(in the rows, 128 means zero)
Rotation paths and how fast each direction turns (degrees per step):
Each turn is a multiple of 5 degrees from 10 to 175, or 0.
Each row of a path follows its step; steps can be skipped.
Path 1:
step 1: [129 128 133 127 116 133 129 129 130 141 116 132 128 123 130 126 127 133
 121 137 132 144 130 120 124 127 121 124 130 124 130 126 123 140 127 135]
step 3: [130 132 143 130 119 115 138 130 131 119 118 123 131 131 128 121 131 121
 122 129 129 132 125 120 130 122 125 130 121 126 122 138 126 131 125 137]
step 5: [129 125 123 134 133 126 139 140 135 136 127 130 134 130 122 126 127 127
 120 125 142 137 127 125 133 124 117 135 129 120 123 127 131 134 122 138]
step 6: [116 122 135 127 138 122 130 126 141 127 136 133 125 130 120 118 134 126
 129 139 125 134 135 136 130 126 133 128 122 128 125 136 120 124 135 129]
step 9: [118 133 123 134 118 123 129 132 133 132 114 130 131 120 122 118 131 119
 133 125 138 144 123 126 127 128 129 130 122 122 127 130 125 130 129 127]
step 13: [124 124 133 128 122 130 141 137 128 126 117 124 117 129 127 121 123 130
 133 134 135 136 129 134 135 123 123 141 127 127 121 129 119 129 122 136]
step 15: [122 123 132 128 134 129 131 132 141 133 126 123 126 132 122 124 127 113
 136 119 131 132 123 120 135 130 133 130 126 120 127 133 128 139 122 138]
step 17: [115 114 125 127 129 121 131 140 134 124 117 136 126 126 131 130 134 127
 132 121 135 136 127 126 121 123 131 135 132 130 130 120 121 129 123 129]
step 19: [113 126 133 116 121 133 126 136 133 125 117 121 124 125 121 127 125 133
 136 125 134 134 129 121 127 137 131 131 123 114 124 131 131 126 127 126]
step 20: [128 121 128 138 129 123 134 127 129 121 123 122 134 139 125 126 128 133
 114 130 133 142 134 126 124 118 117 129 131 125 120 127 137 128 132 128]
[128 130 127 127 132 125 131 126 124 129 128 129 128 130 124 127 124 128
 129 129 131 124 133 127 128 128 128 130 128 129 129 131 126 131 125 129] -> 40
[125 130 126 124 129 125 130 130 132 129 129 130 126 129 126 129 130 128
 126 126 126 127 125 130 128 130 126 130 132 131 131 132 130 127 129 130] -> 35
[127 130 129 125 123 126 128 127 127 124 126 126 129 124 127 132 132 128
 127 128 132 129 130 127 125 127 129 125 128 130 130 128 131 128 125 127] -> 45
[123 132 130 132 127 126 127 129 129 126 126 126 126 130 133 128 127 130
 129 128 128 127 131 130 126 130 128 130 127 132 124 131 128 127 129 127] -> 110
[127 130 127 131 132 124 126 131 129 126 130 130 133 128 128 129 132 123
 128 126 127 127 129 128 125 123 127 128 127 127 126 125 130 127 128 129] -> 120
[127 122 125 130 128 127 127 128 129 126 128 126 131 130 129 129 126 128
 125 121 132 125 127 127 131 129 129 129 130 129 128 128 127 129 127 126] -> 145
Path 2:
step 1: [131 124 117 129 126 128 137 126 132 130 137 128 126 130 133 124 128 130
 119 128 126 141 134 129 140 134 131 122 138 126 123 128 115 129 144 132]
step 5: [138 140 132 135 127 133 122 118 122 138 128 134 125 133 131 122 128 128
 113 129 120 125 121 130 126 123 132 131 126 124 128 124 115 137 121 127]
step 9: [123 121 134 122 120 132 130 118 124 127 129 116 120 131 119 128 134 121
 119 123 128 137 127 127 129 127 146 133 129 125 133 124 133 128 138 128]
step 10: [143 131 136 137 133 135 131 114 130 131 125 123 127 130 117 127 131 129
 127 130 122 128 123 123 117 122 142 125 127 131 126 134 119 129 132 124]
step 13: [129 134 115 128 126 133 140 123 114 131 128 120 135 142 128 122 125 136
 134 137 129 128 132 126 131 126 134 120 126 122 126 123 128 138 124 132]
step 14: [129 122 136 124 122 118 137 121 118 136 131 122 130 143 132 119 127 123
 123 124 134 132 129 126 121 136 134 124 124 119 132 126 137 121 132 128]
step 15: [137 116 136 133 126 126 136 126 129 126 119 118 132 129 129 121 127 126
 131 128 130 121 130 135 123 125 138 113 129 119 119 127 116 128 136 128]
step 16: [123 115 118 127 125 132 125 122 131 126 136 128 125 132 126 124 123 125
 128 121 128 125 123 132 116 116 138 130 124 116 134 116 123 127 138 126]
step 19: [131 137 129 125 123 125 130 122 138 138 140 125 137 136 138 115 128 127
 125 126 134 134 129 130 123 141 131 132 127 128 135 127 120 126 130 138]
step 20: [123 123 129 128 125 129 138 126 123 133 128 121 133 126 130 118 130 126
 129 142 132 116 136 139 132 134 139 125 132 126 134 132 116 138 129 135]
[130 134 126 129 128 129 125 129 126 125 133 129 127 128 130 125 130 126
 130 129 128 129 126 132 128 130 128 128 124 127 126 132 129 130 125 128] -> 55
[128 128 130 128 126 125 125 128 123 130 124 128 127 133 132 128 125 128
 129 131 127 124 129 129 128 129 125 126 128 126 128 126 128 130 126 127] -> 45
[127 130 129 124 128 127 132 128 127 127 126 128 127 130 128 130 129 127
 134 127 127 131 127 124 127 125 132 127 125 126 126 130 128 126 126 125] -> 20
[127 131 126 126 130 130 130 130 126 131 127 131 129 130 127 128 127 127
 126 124 134 125 127 127 125 129 127 132 124 129 128 128 127 129 130 128] -> 130
[127 127 128 128 129 134 130 129 124 130 127 132 127 130 129 127 130 128
 126 128 124 133 130 131 130 126 129 128 128 129 131 128 130 131 129 125] -> 90
